(in the rows, 128 means zero)
Rotation paths and how fast each direction turns (deg/step):
Each turn is a multiple of 5 degrees from 10 to 175, or 0.
Each row of a path follows its step; steps can be skipped.
Path 1:
step 0: [134 156 122 125 122 121 134 143 132 141 136 132 138 134 127 129 123 120
 117 120 131 141 117 131 128 122 130 132 134 121 137 121 133 127 112 136
 132 129 123 129 130 123]
step 1: [134 146 120 137 122 134 124 130 120 140 128 134 128 122 131 126 123 107
 130 130 129 130 112 126 126 111 124 129 127 128 120 116 126 128 115 138
 117 119 123 134 138 115]
step 2: [127 132 119 131 128 123 121 129 121 128 127 132 133 121 122 138 129 129
 138 128 124 147 112 120 123 118 124 130 116 132 116 133 126 116 117 137
 120 122 116 114 143 117]
step 4: [146 143 125 124 135 133 122 138 131 132 144 133 127 126 115 129 126 117
 127 123 125 123 118 111 131 126 128 125 121 133 121 132 137 127 139 127
 128 140 118 135 146 133]
step 5: [132 135 118 122 112 148 130 127 137 131 145 137 125 122 126 136 123 124
 133 117 120 128 115 125 117 124 129 123 112 132 127 132 127 134 131 124
 130 139 131 118 147 127]
step 6: [144 134 120 131 115 132 132 132 127 124 146 140 132 127 136 139 139 129
 128 131 125 130 129 130 125 123 135 135 124 128 130 120 136 129 118 117
 144 129 123 106 143 124]
step 7: [140 140 112 128 113 121 130 140 129 131 130 137 130 143 131 132 128 123
 116 131 122 127 130 124 135 125 133 116 141 127 112 114 132 131 126 126
 128 136 123 113 139 124]
step 8: [135 131 125 123 115 127 125 126 127 128 131 145 121 136 128 139 117 119
 127 130 139 125 113 133 138 121 117 110 136 140 121 129 127 132 118 137
 128 135 113 119 134 119]
step 9: [135 134 124 121 122 128 125 127 125 120 130 132 133 121 128 141 122 131
 119 125 138 128 115 132 137 139 120 123 127 124 137 130 131 127 109 147
 124 123 123 115 152 126]
[127 129 131 125 124 128 128 127 128 127 126 129 127 132 130 126 126 129
 126 127 128 124 125 132 133 128 126 133 128 125 126 125 132 130 128 131
 130 131 129 123 124 125] => 40
[130 131 131 124 132 128 129 125 131 129 130 126 126 125 124 125 130 131
 130 127 124 126 128 130 130 126 129 129 123 127 122 130 128 128 131 123
 127 125 128 127 130 125] => 40
[125 130 130 126 131 128 127 129 130 127 131 127 130 130 125 130 122 131
 127 125 131 123 130 130 129 125 130 123 128 130 130 131 133 128 127 131
 128 131 125 132 128 129] => 80
Path 2:
step 0: [126 128 125 131 118 134 138 118 117 129 133 129 154 115 124 125 114 121
 122 114 131 140 117 126 126 113 113 125 139 135 135 134 129 129 122 119
 128 128 139 123 131 129]
step 1: [124 117 132 132 136 129 126 138 131 125 125 119 117 128 115 141 136 139
 141 132 125 136 132 131 116 123 139 114 142 122 135 128 126 106 112 124
 122 129 134 118 128 134]
step 2: [139 139 143 128 113 124 125 127 127 118 143 128 119 136 136 129 127 130
 141 128 134 137 127 134 121 123 110 138 143 137 121 124 125 136 140 139
 126 140 131 127 116 126]
step 3: [126 128 119 125 126 127 132 128 134 127 131 124 147 134 121 129 131 129
 124 122 129 120 127 145 106 133 120 118 116 137 139 125 146 119 121 114
 140 134 134 134 121 119]
step 4: [128 132 130 120 120 130 131 119 131 123 115 116 113 139 124 136 136 136
 137 132 138 122 122 133 133 139 146 123 140 115 116 120 137 135 131 116
 113 130 133 133 128 136]
step 5: [125 146 126 132 117 129 129 124 125 126 123 126 143 126 135 117 122 118
 130 124 144 129 132 125 134 116 115 137 131 134 120 147 132 123 139 117
 135 129 125 119 111 142]
step 6: [116 122 131 140 135 130 125 129 128 132 128 117 125 118 126 141 145 113
 123 133 114 112 123 135 113 117 138 126 124 130 132 137 135 114 117 118
 119 125 139 130 129 133]
step 8: [129 121 115 141 129 116 124 125 127 128 114 128 145 126 140 122 116 132
 133 128 127 131 129 128 113 127 118 126 136 133 145 138 143 115 132 133
 140 139 136 128 126 126]
step 9: [130 140 142 138 134 136 137 127 120 121 125 112 123 123 129 142 130 132
 138 136 117 130 120 126 116 132 139 121 132 108 129 115 133 141 117 125
 122 135 135 125 126 119]
[131 126 123 128 130 128 131 131 125 128 126 124 125 132 125 124 128 124
 131 126 125 129 127 130 127 131 124 125 127 126 122 129 125 128 129 131
 126 127 128 128 127 131] => 130
